One turning vector, and how many steps it has turned:
The counts run from 0 to 317.
[ 99 131 152 126 160 115 149 134 173 127 122 102 143 152 121 132 142  86
  75 167 146  73 131 108 102 102 157 179 113 130 133 151 154 124 160  89
 183 111 120 131 151 159 110 133 118 128 108 134 171 108 167  88 106 102
 130 113 164 109 105 170  85 150 144 107 107 111 145  82 144 130 111 116
  91  89 116 139 113 111  96]  265
[ 94 150 165 109 132 104 126 136 149 142  97 103 152 134 119 120 141  70
  87 144 120  92 142 119  99 125 151 191 105 135 140 130 147 113 136 109
 208 135 144 113 180 170 125 161 125 109 110 150 145 103 146 124 111  97
  85 132 177 106 127 166 100 157 153 100 104 122 115  98 139 137 106 115
  98  87 111 136 107 107  79]  270
[ 93 138 167 149 152  98 133 135 156 139 121 120 183 165 120 124 141  88
  90 158 122  91 141 119  97 144 135 182 121 134 130 113 155 122 107  80
 199 153 156 114 162 144 123 166 104  98 107 147 146 110 147 131 117 104
 103 108 192 112 106 169 106 141 158 116 125 122 127 127 148 123 130 120
 106  97  94 150 108 111  75]  248
[ 81 139 179 125 154  90 123 143 142 146 127  88 178 151 106 141 115  86
  82 164 133  89 136 105 103 127 134 185 107 132 145 129 133 110 127  90
 177 143 145  93 147 178 100 154 121 116 115 139 167 107 154 123 116  90
 116 130 153 101 115 173  89 133 132 106 136 114 117  89 153 134 127 111
  93  74 106 132 102 104  92]  244
[113 120 170 111 118  88 146 155 143 138 117  86 149 149  84 111 143  78
  74 151 113  94 133  93 104 153 170 170 105 132 120 138 143 120 122 136
 198 142 141 128 180 153  76 146 136 126 102 140 154 121 129 104 127  95
 114 115 194 105 133 143  69 146 138 116 112 134 125 108 147 129 119 102
  80  89  91 141 116 104  85]  296
[ 93 148 168 148 162  72 131 130 129 138 132 108 169 159 110 134 105 102
  83 174 139 110 135  99 103 145 123 182 103 132 131 129 122 105 125  73
 190 152 145 102 144 177 101 159 104 128 122 144 149  96 143 115  84  99
 107 139 158 104 117 166  94 133 120 112 152 130  97 104 149 141 126 115
  96  62 116 152 109 117 105]  245
[ 85 142 161 142 159  93 133 132 154 148 108 124 167 173 109 137 135  96
  82 183 141 103 148 118 100 131 154 183 135 143 125 113 155 134 123  73
 187 152 141 120 152 146 132 139 104 100 109 133 129 104 143 115 107  97
  89 110 183 106  99 184 105 124 142 122 129 118 142 113 155 127 120 129
 101  80 107 150 111 119  83]  249
[ 90 107 145 133 160 110 151 133 172 125 126 120 140 172 126 135 144  64
  81 162 147  91 134 100 113 117 161 192 134 114 119 143 155 127 146  81
 199 127 129 122 144 134 111 146 123 135 114 133 172 105 142 100 114  98
 127 112 195 113 112 160  86 152 143 116 103 132 131 108 150 117 122 110
 115 101 112 155  99 115  76]  264
[ 79 131 141 149 169 120 152 136 142 135 140 110 166 167 132 132 128  70
  86 178 147 101 109 129 117 115 155 206 127 109 139 138 147 105 133  78
 205 121 133 123 156 152 115 135 111 129 114 139 153 107 154 120  99 105
 112 107 185 109  96 166 119 150 165 121 121 107 143 109 135 144 112 127
  93  92 116 163  96 119  94]  179
[ 82 140 167 157 162 110 152 127 126 144 145  91 136 148 102 144 109  97
  74 185 151 115 126  90 107 122 133 195 120 128 141 118 132 121 117  61
 179 151 147 123 123 146 103 135  85 142 128 140 152 100 151 106  89  92
 114 114 169 117 106 191  93 133 120 113 149 130 140 106 155 145 133 118
 108  89 129 145 107 122 107]  234
[113 134 127 135 160 115 164 125 143 127 119 124 135 177 115 109 142  66
  51 170 139 111 115 123 116 145 156 191 107 104 134 152 159  97 133  96
 208 142 137 149 154 123  94 147 137 134 132 152 141  96 132  90  92 112
 107  98 192 118  89 170 111 160 164 136 123 131 125 143 139 159 131 120
  92  95 110 160 116 114  94]  279
[ 99 127 146  96 155  90 138 127 152 122 130  96 136 138 114 120 149 100
  61 140 142  98 127 108  98 142 132 184  79 158 113 125 128 140 162  93
 187 140 136 128 173 173 123 169 129 125 127 152 173  97 139  99  98  80
 123 135 157  97 130 158  87 152 122 110 130 129 109  85 154 150 111 103
 106  66 102 142 103 116  78]  10
[100 129 158 123 154 106 122 154 146 138 131 102 192 163  92 133 116  85
  87 170 132  86 139  97  91 130 155 178  99 128 135 154 137 109 150 117
 172 124 135  93 157 175 106 148 113 132 103 137 162 108 166 122 115  91
 131 108 178 107 112 154  85 144 135 105 125 107 104  86 133 120 117 103
  92  91  95 130 109  98  82]  243
[ 92 147 134 167 163 119 164 123 125 126 150 121 146 155 104 127 123 117
  54 180 139 103 111  95  97 127 119 182  87 146 126 137 134 122 133  63
 169 152 131 123 128 139  95 141  81 145 103 130 138  97 143 106  84 106
 135 104 180 129  97 182  78 150 121 126 151 112 127 118 147 153 140 120
 112  99 124 151 123 113  95]  235
[116 135 157 126 155  91 149 118 157 127 109 106 111 150 113 119 132  75
  62 152 138 109 130 116 117 132 116 182  88 143 122 133 138 120 144  82
 195 141 127 133 145 160  94 165 136 119 136 152 170 107 144  74  81 114
 103 129 157 102 124 168  91 158 144 115 124 142 101 109 154 156 113 116
 106  82 114 137 104 111 110]  267
[ 89 139 152 123 157 100 149 138 120 136 118  94 140 146 100 134 117  75
  91 187 133 126 129 120 123 124 172 195 123 111 157 152 145  93 123 113
 205 134 132 128 145 164  93 133 138 127 132 139 140  94 132 100  87  93
  89 119 174 116 113 163 110 144 166 118 130 132 137 114 142 163 116 121
  82  80 110 146 112 131 111]  201
[114 116 155 140 129  58 154 125 127 142 147 116 149 152  92 126 134 102
  81 166 141 119 115  87 113 155 150 177  90 144 112 133 136 125 124  69
 194 164 154 110 160 143  77 150 104 132 109 134 146 101 110 110  94  96
 117 125 190 102 122 154  72 142 115 134 141 122 119  96 155 136 129 120
  94  88 112 164 127 122 114]  219
[103 143 151 140 147  97 164 129 122 145 120  98 119 161  87 111 118  85
  52 175 130 124 122 103 120 158 145 176 104 135 136 129 143 101 108  95
 198 165 136 152 148 143  76 148 131 129 141 149 138  89 132  92  83  99
 112 115 176 117  97 172  96 145 135 138 154 146 125 146 150 154 140 118
  92  92 114 146 126 111 104]  48
[ 93 145 149 129 153 114 163 143 113 140 138  83 120 155  73 148 117  96
  62 188 137 127 130  87 106 122 160 183 102 136 142 143 134 112 134 115
 183 149 123 137 134 151  86 113 116 149 137 131 143  89 147  87  94  85
 118 114 165 108 117 181  90 137 116 120 147 128 142 109 142 157 126 108
  98  81 109 139 111 124  99]  309
[ 93 117 142 145 133 114 150 144 156 122 136 111 173 159 104 131 151  96
  66 173 129  78 129  84  92 135 163 170 106 136 103 149 153 139 143  87
 170 146 143 108 154 124 105 141  88 128  93 128 137 114 143 117 118  94
 133  94 202 117 102 162  62 148 119 117 116 109 131 106 150 122 138 107
 106 107  98 146 125 110  79]  317
[103 156 137 135 136 110 166 132 129 131 110  94 125 127  86 122 130  98
  54 170 135 106 134  92 102 118 144 178  76 139 124 158 129 116 141 104
 180 141 133 134 149 161  80 133 105 148 123 138 137  93 139  89  85  99
 112 118 160 121 116 186  79 149 134 117 129 123 123 109 146 164 130 113
 104  86 125 131 127 108 112]  213
[ 95 136 175 130 119  74 150 136 134 153 130  89 133 123 100 128 138 116
  78 159 129 114 134  89  95 135 144 180 104 152 126 114 137 136 121  88
 184 159 155 119 176 177  87 142 104 123 108 145 146  93 131 116 109  86
 108 129 176  96 128 164  70 128 113 120 123 111 137  78 158 146 115 109
  93  86 115 146 138 114 119]  218
[ 83 136 168 135 154  77 116 157 135 141 141 104 179 164  91 135 109  96
 102 192 141 108 140 103 100 127 161 176 129 126 141 135 134 116 122 102
 188 139 142  93 150 169  94 150 114 123 113 134 152  99 137 131 105  82
 106 120 183 100 121 152  95 130 127 116 129 110 131  97 144 129 124 111
  96  81 100 151  99 127  93]  67
[ 76 154 155 132 160 125 146 144 145 145 122 109 181 173 102 124 141  96
  83 185 129  95 142 121  90 130 145 183 126 135 135 126 156 125 123  80
 192 142 143 119 158 143 110 141  96 109 107 133 128  94 160 122 115  97
 120  83 194 114  80 171 106 124 148 121 133 106 156 124 134 125 134 124
  96 107 101 144 121 111  76]  72
[ 97 139 119 125 181 124 151 126 107 123 148 114 143 169 118 132 131  88
  64 176 136 114 107 126 106 138 129 201  89 128 132 149 131  95 131  88
 190 143 128 128 147 153 125 158 114 129 121 148 147 106 148 112  79 102
 119 114 179 103 101 168 108 168 140 117 147 131 101 126 147 164 132 110
 122  89 109 152  95 113  79]  257
[ 93 141 139  93 160 116 140 130 156 137 119  96 136 144 115 132 149  96
  73 154 147  94 129 104  82 114 155 182  95 154 130 147 138 134 167  96
 194 122 122 122 159 169 119 148 121 120 122 125 151  92 147  97 109  87
 116 133 150  98 124 172  83 152 132 105 118 117 124  80 150 147 108 103
 109  85 103 138 116 120  75]  9
[107 141 161 148 130  88 150 140 128 141 138 117 171 172  94 104 117  77
  84 176 133 105 125 107 120 146 159 185 114 104 132 141 147  94  93  96
 206 161 156 127 152 140  86 147 116 126 107 153 133 104 126 124  90 105
 100 110 205 113  97 166  94 143 151 132 134 118 123 139 139 131 128 109
  88 102 114 158 115 117 103]  301
[ 93 135 135 128 128 115 177 119 142 135 123  96 121 135 118 122 155 101
  74 162 140 104 111 105 108 115 165 185  97 151 120 145 145 149 149  75
 202 125 147 140 164 142 106 129  97 131 118 133 137  96 138  82  92  91
 117 117 176 105 117 172  82 153 131 129 113 103 157  85 147 161 112 112
  97  96 131 154 138 123 110]  31
[ 92 151 157 133 133 106 163 145 137 145 128  86 158 159  90 121 126  92
  75 187 138 107 129 107 101 121 169 180 109 122 133 134 152 119 128 103
 192 128 124 138 148 155  82 123 117 133 134 140 146  83 147 101 104  88
 128 106 169 114  89 170 102 124 152 127 132 116 170 101 135 154 126 125
  64 109 124 138 145 112 117]  46
[119 143 132 118 156 106 145 125 155 117 116 130 147 158 112 106 138  76
  59 162 146 107 136 110 100 128 134 194  77 131 114 166 145 104 152 102
 194 143 131 121 149 150 107 174 124 130 116 137 158 105 129  82  79 120
 111 114 169 105 114 167  85 176 159 123 121 127  87 129 140 144 125 115
 111  89 105 144 104 109  92]  268
[ 80 142 140 125 168 126 150 111 110 134 151  97 143 164 123 121 122 102
  57 157 136 107 105 108  84 133 117 194  79 148 132 127 125 110 132  79
 172 138 128 119 151 168  95 159 108 142 113 152 160 103 155 121  98  89
 143 126 160 112 116 168  85 156 122 112 154 121 108 100 143 155 129 103
 108  88 109 140 107 117  78]  80
[ 96 144 151 130 149 113 131 127 136 131 133 126 193 164 118 108 144  90
  74 161 128  82 126 120  83 143 119 175  92 131 116 127 152 119 130  77
 186 152 152 109 166 154 109 164 104 110  95 153 133 109 147 126 108 107
 116 100 186 115  85 169 101 155 141 136 128 102 105 114 141 136 134 126
  95 101 105 153 126  98  81]  247
[107 109 151 121 133  79 145 133 153 136 136 113 152 159 132 118 148  77
  88 135 137 101 109 124 114 163 158 182 114 120 122 113 165 127 134  85
 218 147 159 121 184 147 108 160 135 122 108 154 152 115 130 106 109  95
 111 117 201  95 115 145  94 159 150 126 133 116 125 102 140 128 112 123
  94 102 109 169 130 114  98]  274
